Each path below is one point turned by a fixed rotation once a step. After each direction that follows a path, write how fast that rotation turns it, in degrees per step (0 if it stays still).
Each turn is a multiple of 5 degrees from 10 to 175, or 0.
path 1
4.449,-0.313,3.210,0.807,-3.152,0.246,-3.386,-3.911,-0.885,-0.024,-4.617,-0.621,-0.300,2.075,4.197,-2.757,-1.819,1.247,0.929,-3.485,0.319,-3.556,-1.605,-3.051,1.874,-0.253,-0.575,-0.843,1.198,2.347,2.696,-0.128,-2.998,0.287,1.329,3.611,2.052,1.900,1.304,0.656,0.459,-4.392,-1.062,1.768,1.191,3.984,-1.486,2.260
5.836,0.106,2.365,1.932,-3.092,1.248,-1.722,-2.076,-0.138,0.268,-5.084,-0.810,0.112,1.973,4.049,-2.646,-2.964,0.515,0.555,-3.850,-0.088,-4.785,-0.302,-0.973,1.482,-0.119,-1.083,-2.114,0.416,2.832,1.987,0.397,-3.444,-0.514,1.308,3.261,1.580,1.474,0.557,-0.372,-0.601,-3.364,-0.290,1.934,0.218,4.576,-1.821,1.455
5.384,-1.844,2.638,1.794,-2.828,0.104,-1.798,-0.737,-1.632,-0.347,-5.258,-2.603,-0.262,1.702,4.375,-2.717,-2.566,-0.005,1.027,-3.823,1.770,-4.124,-0.020,-1.769,0.681,1.077,-1.611,-1.975,1.353,3.075,3.843,0.890,-3.035,-0.284,1.427,2.913,0.550,1.345,0.771,0.885,-0.374,-2.876,-0.707,1.382,0.620,3.908,-2.452,1.426
4.208,-1.615,3.466,0.804,-2.590,0.286,-3.157,-3.100,-1.324,-1.564,-5.084,-1.190,-0.526,1.999,4.796,-2.231,-2.421,-0.393,0.311,-2.934,1.836,-3.606,-0.066,-2.752,1.291,0.619,-0.380,-2.778,2.429,2.655,3.991,-0.534,-2.066,0.453,1.727,2.821,2.023,1.863,0.464,0.964,-0.444,-3.059,-1.855,1.118,1.154,3.751,-2.240,1.832
4.616,-1.330,2.540,1.253,-2.672,1.176,-1.959,-2.678,0.335,-0.425,-5.283,-0.623,-0.313,1.318,5.632,-0.975,-2.431,-1.464,0.120,-3.199,1.246,-4.896,0.179,-1.861,1.178,-0.532,-0.116,-3.723,1.209,3.137,3.323,0.000,-1.403,-1.074,0.740,2.924,2.795,1.182,0.235,-0.851,-0.984,-2.723,-0.194,1.102,1.034,4.016,-2.355,1.032
4.575,-2.694,1.441,1.346,-3.078,-0.042,-2.306,-1.212,-0.536,-0.165,-5.435,-2.221,-0.071,0.883,6.016,-1.006,-1.491,-0.716,1.076,-2.974,2.240,-4.679,-0.444,-3.253,0.107,-0.355,-0.808,-1.879,0.982,3.680,4.231,1.710,-1.648,-0.883,-0.332,3.095,2.358,0.232,0.833,0.184,0.063,-2.931,0.418,0.897,1.549,3.920,-2.612,0.858
3.848,-1.827,2.540,0.741,-2.897,-0.386,-3.776,-3.741,-0.488,-0.449,-4.837,-1.173,-0.420,1.500,5.269,-1.205,-1.029,0.383,0.887,-2.731,1.344,-3.681,-1.749,-4.171,1.270,-0.698,-0.062,-0.736,1.543,2.626,3.954,0.424,-1.840,-0.429,0.032,3.153,2.779,1.190,1.461,0.421,0.966,-3.856,-0.381,1.059,1.905,3.740,-1.913,1.762
4.890,-0.269,2.150,1.498,-3.151,0.790,-2.635,-3.767,0.592,0.770,-4.730,-0.396,-0.214,1.335,4.714,-1.502,-2.114,0.447,0.704,-3.356,-0.430,-4.660,-1.570,-2.621,1.698,-1.165,-0.175,-1.477,0.289,2.840,2.122,0.596,-2.540,-0.711,0.144,3.516,2.674,1.108,1.062,-1.229,0.372,-4.015,0.651,1.661,1.070,4.374,-1.933,1.551
5.654,-1.014,1.835,1.997,-3.324,0.245,-1.494,-1.043,-0.616,0.970,-5.012,-2.388,0.027,1.433,4.527,-2.423,-2.016,0.906,1.273,-4.030,0.559,-4.398,-1.032,-2.449,0.778,0.103,-1.765,-0.382,-0.145,3.283,2.782,1.638,-3.365,-0.850,0.552,3.621,1.150,1.205,1.151,0.202,0.198,-3.419,0.548,1.659,0.741,4.403,-2.176,1.270
4.448,-0.927,2.953,1.075,-3.075,0.291,-2.709,-2.478,-1.696,-0.361,-4.891,-1.632,-0.623,2.089,3.903,-3.262,-2.289,1.094,0.963,-3.480,1.024,-3.338,-1.143,-2.632,1.422,0.774,-1.328,-1.035,1.462,2.438,3.363,0.132,-3.138,0.422,1.921,3.346,1.341,1.687,1.108,1.262,0.241,-3.821,-1.469,1.590,1.076,3.879,-1.682,1.927
0.008,-0.251,0.626,0.048,0.347,0.326,0.371,0.631,-0.434,-0.918,-0.345,-0.180,-0.147,0.217,-0.024,-0.236,-0.882,-1.030,-0.431,0.040,0.900,-0.018,1.245,1.015,-0.132,0.800,-0.159,-1.655,0.907,-0.114,0.536,-0.558,0.247,0.114,0.987,-0.506,-0.386,0.256,-0.805,0.510,-0.934,0.802,-0.963,-0.144,-0.376,-0.216,-0.360,-0.144
45
-0.083,-0.374,-0.738,0.493,0.218,-0.711,-1.502,0.448,0.568,0.177,0.870,0.182,1.118,-0.114,0.031,-0.667,-0.844,-0.250,-0.054,0.139,0.042,-0.862,0.547,-0.546,-0.325,-0.271,-0.040,0.009,1.221,0.343,0.138,0.574,-0.656,-0.240,0.032,-0.060,0.380,1.047,-0.508,-0.122,1.276,0.727,-0.430,1.124,-0.234,1.070,0.360,0.090
0
